The same turns and mirrors carry the whole set onto itself, and each row onto the other rows of its family. Which rows share a family with each named row? Give them in list order.
These 40 rows form 5 families of 8 rows each.
Fabos: [-48 -22  17 -12  -9  23  32  20  15  -7   3   6  -3]
supeb: [ 19  24 -14 -35 -28 -14  -6   3  27  17 -20 -40 -10]
lemid: [  3  19 -37  39  11  -2  14 -17 -21 -11   3   8   0]
fidop: [-26 -25   7  -9 -21 -14   1  -3 -17  27  38  34 -25]
mul: [ 47  24 -32  10 -19 -13 -15  -5  14 -11 -21   4  -1]
zet: [ 21   4 -13 -32 -16  -6 -47  15  23  12  -4  -2  15]
Bome: [-40  -6  39   9 -11  18  20  26  10  -8  22   9   0]
Dit: [ 20  42 -35  27 -16   9 -31   0 -13   7  14 -10 -27]
moze: [ 15  24  -9  12 -12 -24  -2  -2 -24  30  26 -31 -36]
namum: [-28 -34  -9 -44 -27  -6   6  -4  10  20   3  27 -15]
Gos: [ 23  14   3   4  -9 -13 -51  17  -4  19  29   4   4]
lifu: [-12   6  24  -2 -25   2  26   5 -15  28  47 -12 -42]
leput: [ 12  25 -59   6 -12  14 -18  -9 -13   8  -3 -13 -33]
Buzu: [-41  24  40  -1 -40  17  11  19  29  13  -1  17 -17]
raro: [ -9  11  21  -1 -11  33  30  11  32 -14 -20  22  21]
reni: [-19  -3   7  26   7  29  43   2 -15   0  10  30  -8]
duv: [ 18  32 -51  -9 -22  17 -25  -2  14   1 -20 -17 -15]
Mozav: [  9 -10 -29  -2   4 -12 -32   4 -30  27  29   6 -18]
Guzaz: [  1  26  46 -13 -40   3   8  16  21  17  33 -17 -16]
Pog: [  1  11 -51   8   5   4  18 -19   2 -16 -28   3  10]
sevi: [ -7   6  18 -48 -41  11  22  10  37  15   0 -23 -15]
kof: [-48 -19  22   6  -4  19  30  19   0  -3  19  11 -10]
nese: [-21 -11  -7  -4   1  35  47   0   9  -6 -21  23   2]
lasu: [ 14  32 -23  12  -6   4   0  -7  26 -26 -27   2  30]
finoz: [ 28  44  14   1 -28 -22 -19  10  11  20  13 -34 -11]
ger: [-7 19 34 31 -5 27 25 13  9 -9 10 28 12]
peme: [-13  -8  23 -40 -40  -8 -14   8  36  12   5  26   8]
sud: [  6 -20 -44 -37  -3  -4 -27   2  -2  21  -6  -1  -6]
kiz: [ 40  14 -42  25  -8 -15  -7 -11 -12  -4  -7   7 -19]
Nim: [ 39   9 -48   7 -12 -12  -5 -12   3  -7 -24   4 -11]
Masuf: [ 27  49 -28   9 -26  13 -38   5  14   0  -4 -15  -9]
Ror: [ 47  26 -26  29 -14 -16 -17  -5  -1  -8  -6   7  -9]
Zuz: [-47  17  33  16 -29  14  18  14   2  21  15  21 -33]
Sonif: [-11   2  39  -4 -34 -15 -18   9   8  18  38  32  -4]
tadu: [ 16  41  -8  43  -2  -3  -5  -5   2 -19   4   8  20]
rumo: [-50   6  16 -20 -35  21  24  12  29  14 -19  14 -22]
rezim: [-19 -12  -5 -38 -25   9  39  -2   0  26  14 -19 -41]
dav: [-40  -9  33  -8 -15  22  21  27  26 -10   6   6   8]
kikoz: [  7   4 -38 -24 -12 -16  12  -7 -10  28  -6 -36 -36]
Remur: [-55  -1   9  -4 -25  18  31   6   1  23  -2  18 -38]

Which other rows belong to the same family as leput? Dit, Buzu, duv, Masuf, Zuz, rumo, Remur
Which other rows belong to the same family as Bome? Fabos, mul, kof, kiz, Nim, Ror, dav
Which other rows belong to the same family as kikoz? supeb, moze, lifu, Guzaz, sevi, finoz, rezim

The same turns and mirrors carry the whole set onto itself, and each row onto the other rows of its family. Which rows share a family with each named row? Give them in list order.
These 32 rows form 4 families of 8 rows each.
Fak: [-19   9 -31  57   9 -15   4  34  -9  -2]
silis: [ -7  42 -22  -8 -20 -63  26  23 -16  34]
pabe: [-12  -4 -59  14  16 -26 -18  22 -11   5]
Sibon: [  7  51 -10  20 -19 -62  19  44 -14  28]
vozi: [ 23  18 -18 -31   8  -1   2   8  -1 -16]
feduk: [ 13  29  18   3  34 -29 -35   7 -31  -3]
deme: [-19  27   3 -31  32 -18  -1  -3 -38 -15]
Buv: [-31  15   4  11  32 -33 -16 -11 -33  11]
mifu: [-11  37  34  24  27 -13   4  10 -33 -12]
Gibab: [ 14  45 -16  -8 -18 -65  11  29 -13  33]
riv: [-12  20 -31  -6 -22 -17 -47  57 -36  -6]
komi: [ -4  45 -37  -5 -15 -64  21  50 -25  19]
Kibe: [-15  18  -5  31 -27 -22 -49  41 -23  14]
babo: [-31  29  23   6 -39   3  -3  12 -17   5]
lop: [  8  24  -2 -26 -27 -10 -48  27 -22   3]
vub: [-28  30   0 -33 -35   6  -2  29 -28 -15]
zurab: [ 16  31   8  12   1   9  25  21   0 -24]
vifi: [ -6  53 -20   3 -19 -54  37  51 -24  13]
vup: [ -1  41   2   0  36 -14  -6  45 -49 -36]
boku: [-27  18 -25   5   3   5  40  19 -12 -22]
tir: [-21  17 -28 -12  41 -34 -26  22 -50 -12]
buno: [-52  25  -5  25 -34  -3  -2  42 -32  -4]
buk: [ 16  56 -16   5 -18 -56  22  56 -21  14]
Dopoz: [-24   6 -13  28   3 -10  17  -9   4  10]
vip: [-49   9 -20   8 -30 -19 -29  19 -27  19]
Nar: [ 29  22 -37  -2  15  -7 -10  50 -13 -29]
muzup: [ 12  53   0   2 -21 -55  27  29 -12  27]
nuli: [ 31   9 -23  22  14 -22 -32  23   1   3]
Natag: [  5  40  13  -8 -31   5 -21  52 -27 -21]
vid: [-13  28   2  43  37 -30 -20  35 -44 -10]
nof: [-46  27 -11   8  33 -19  11  27 -52 -22]
Gebu: [  2  48 -26 -24 -18 -57  28  37 -20  19]

Which other rows belong to the same family as vip? riv, Kibe, babo, lop, vub, buno, Natag
Which other rows belong to the same family as silis? Sibon, Gibab, komi, vifi, buk, muzup, Gebu
Which other rows belong to the same family as deme? feduk, Buv, mifu, vup, tir, vid, nof

